In the data rows, 128 means zero.
Here are some numbered points:
[137 148 120 126 104  95 147 106 105  95 101 100  82 126 110 134 146 125
 131 116 129 118 165 124 126 150 148 166 103  80 174 138 172 126 135 142
  52  81 105 147 124 106 108 123 105  84 134  88] 0
[162  24 180 112  83 175  98 211 112 183 144 126 102  75 109 124 125 139
 203 156  46 116 209 173 182 220  93  75 147 170  86 174  97 164 176 114
 109 122  82 119 157 159 128 170 140  68 134  90] 1
[144  68  89  69 127  83 123 123 130 169 143 140 146 100  92 159  92 168
  52  54 136 157  80 115  73 117 129  80 185 117  77 155  88 218  90 160
  61 180 156 127 200 143 104 145 124  53 130 115] 2
[148  95  74 109 148 159  51 181 133 178 164 102 175  70 134  68 100  99
 201 117  80 118 164 121  94 135 127 130 149 158 188 131  78 116 123 124
 182  67 105 136 153 196 169 182 122 128 108  78] 3
[105 114 159 133 134 105 135 179 191 169 123 193  55 119 111 111 150  65
 125 108 115 132 162  54  95 160 140 183  93 160 136 128 127 107 148  70
 135 175 111 109 139  91 126 176 173 215  81 123] 4
[ 83 185 151 140 123 231 143 178 201  78 149 190 149 136 110 168  64 187
 150 237 152 172 202 101 137 128  83 102 145 103 115 128 182 173 175 186
  66 189  86 107  53 174 118 126  93 196 130 125] 5
[119 180 124 141 101 106 151 112  92 104 109 111  78 122 128 147 161 130
 154 137 128 114 143 145 134 135 135 164 109  92 144 138 159 147 123 136
  80  66 117 141 127 112 116 109 127 110 131  99] 6
[184 125  74  88 145  79 141 122 155 195 161 126 177 164 105  50 119 150
  75  72  92 186 188 231 143  67 192 201  70 233 155  74 100 120  99 164
 193 148  92 131  92 123 121  79 118 152 127 140] 7
[ 61 134 122 100 124 160 175 185 160  48 194 128 233 103 180 175   1 132
 110 100 150 157 143 132  92 190  71  56 118  74 113 147 152 136 160 166
  60 223 151 183  58 162 102 131 128 131 152 153] 8
[109 182 222 164  70 186 105 107  86 113 126 153 174  44  77 113 146 142
  30  29 101  93 186 115 173 207  79  84 206 139 109 155  85  64 167 123
 125 107 187  26  94  85 146 117 112 168  86 132] 9
[130 193  96 147 127 111 129 144  78  82 116  77  94  76 115 137 136  96
 133 109 105  91 131 136 139 140 109 198 116 135 115 117 126 137 108 171
  81  85 152 150 117 110 123 127 110 135 100 121] 10
Which five points above are nearest to each new point, looking only along the 3 directions in which the numbered points spread most? Their numbers follow each, nearest first.
[ 62 149 112  65 136  87 171 127 104 138 210 110 217  72 210 106  56 126
 133   0 155 134  85 160  54 179 146  60 105  59 160 173  86 115  89  74
 128 132 202 161 136 134 102 115 162  98 148 126] 2 4 0 6 10
[151  87 122 104 123 103  88 154  91 158 143 119 145 132 118 100 115 129
 134 117  80 166 197 194 157 138 144 131 129 180 113  94  99 130 107 141
 159 138 107 125 125 132 139 108 126 109 140 118] 3 2 4 7 10
[160 111  85 144 118 188 137 164 182 191 158  89 194 109 177 115 114  82
 106 160  74  84 104 154  63 108  77 138 133 179 212 161 139 120 185 175
 160  61  58 187 131 189 173 190 150 122 103 129] 2 3 4 1 7
[145  37 197 158  78 180  89 181  92 138  98  84 116 109 155 167 139  93
 154 193  72 107 125 117 152 210  66  44 175 125 106 169 114 138 188 123
 113  93  66 136 160 158 161 172 141  51 160 119] 1 3 4 9 2
[106  55  87 142  74 127  96  55  86 106 163 159 186 190  95 130 101 118
 118 140 139  96 250 101 122  97 117  93 159  90 159  93 145  81 168  83
 136  98 154 139 120  52 125  98 161 157  88  70] 4 10 0 6 2
[116 227  97 167 136 211 157 171 169 199 190 146  99  45  93  95 129 153
 239  73 135 154 121  86 160  93 220 124  51 167 119 122 125 204 179 112
 104  49  96 188 177 147 121 100 138 176 145 174] 4 2 0 10 6
[138 175 100 112 134 129 152 113  93 169 163 108 144 132 179  69  94 136
 179   3 150 107  67 144 117 124 193 109 122 105 156 151  80 114  99  91
 166  96 173 114 116 144  75 111 129 140 140  85] 4 0 10 6 2
[114 161 100 109 194 115  72 142 160 108 142 118 169  98 136  90 124 109
 165 131 144 169 131 113 101 104 158 154 125 121 180  94 121 100  81 127
 190 117 121 130 119 176 165 145 101 144 151 137] 2 4 0 6 10
[136 151 115 104 100  98 163 128 161 177 151 164 155 159 137 108 119 159
  38 133  86 119 142 218  93 103 125 157 117 205 168 103 153 116 141 149
 152 114  85 133 122 140 114 124 110 128 114 158] 2 4 7 0 6
[106 142  96 187  94 251 139 150 112 159 112 119 131 141  26  85  67 209
 113  90 156 134  43  15 200  72 249  39  81 156 116  50  99 224 191 124
 108  63  95 170 249  44  86  70  42  71 139 247] 4 0 2 6 10
[123  81 165  82 125  99 130 196 116 148 148 165 101 115  98 135 122 182
 176 163  82 181 221 219 194 178 128 126 101 184  40 110 112 191  98 131
 118 197 121 122 136 138 115 104 127 111 139 140] 2 3 4 1 0
[140 135 176 122 148 133 172  99 169 107 118 141 107  80 113 127 173 180
 142 144 147  89 105 155 174 155 116 126  96 126 111 182 164 118 149 105
 112 134 169 104 138 145 122 153 119  99 126 161] 4 6 10 0 2
[145 152 145 145 157 122 143 101 110 116 129 118 109 110 146 145 160 137
 153 163 130  49  46 166 169 114  97 136 126 179  55 135 126 112 113 113
 171 130 202 123 142 138 130 130 134 146 114 177] 4 10 6 0 2
[147 149 106 120 142 112 183 116 131 184 139  91 110 111 206 179 179 101
 201 139 139 170  84 187  84 100  99 161 130  79 100 213 102 214  70 165
 106 128 133 166 114 172 150 118 227 116 164  58] 2 4 0 6 10
[255 116 121 184 110 193  72  62 131 172 113 146  60 202  77 130 141 123
 129  87 140 145 125  59 173  48 163 111 231 154  65 161 131 124 196 186
  99 125  92  68  66 175 104 107 151 187 171   8] 4 10 6 0 2
[152 189 182 144 161 140 151 112 115 123 127 117  96  45 135 146 183 149
 126 103 124  58  16 169 184 147  96 132 143 190  25 160 110 123 114 117
 149 142 220  96 147 158 136 138 122 135 121 203] 4 10 6 0 9
[160 109 135 141 111 163 194 197  90  84 154  69 119 246 252  87   0  71
 192  21 148 103  74 137 175 208 171  79  48 101 133 152 109  53 202 105
 124 205 119 185   5 122  10  99 145 142 186  98] 2 5 0 4 6
[133 106 129 155 130 145  89  93  89  85 143 138 172 126  96 127 113 121
  83 131 116  35 132 128 168 121  67 115 173 190  70  96 107  55 156 109
 180 151 221 111 120  94 141 133 122 184  58 164] 4 10 6 0 9
[119 111 101 146 116 192 162 142 109 162  82  80 145 147 132 116 126 135
 102 128 154 142  66  92 130 102 128 134 116 105 142 135  78 198  95 160
 136 131 136 123 155  70 138 113 128  95 109 142] 4 0 6 10 2
[ 91 131 116  80 189  92   2 160  83  79 128 139 122 116 108  82 106 132
 227 139 146 180 171  70 130 142 183 119 160  87 141  58  77 116  35  87
 187 134 155  78 153 162 138 141  73 146 138  94] 4 2 3 10 0
[101 110 168 138 132 170 167 194 189 169  63 144  74 162 139  50 174  99
 151 179 139 123 183  95 128 162  97 245  73 112 212 171  87 103  90  91
 195 178 133  35  84  58 137 187 155 216  38  78] 4 10 6 0 3
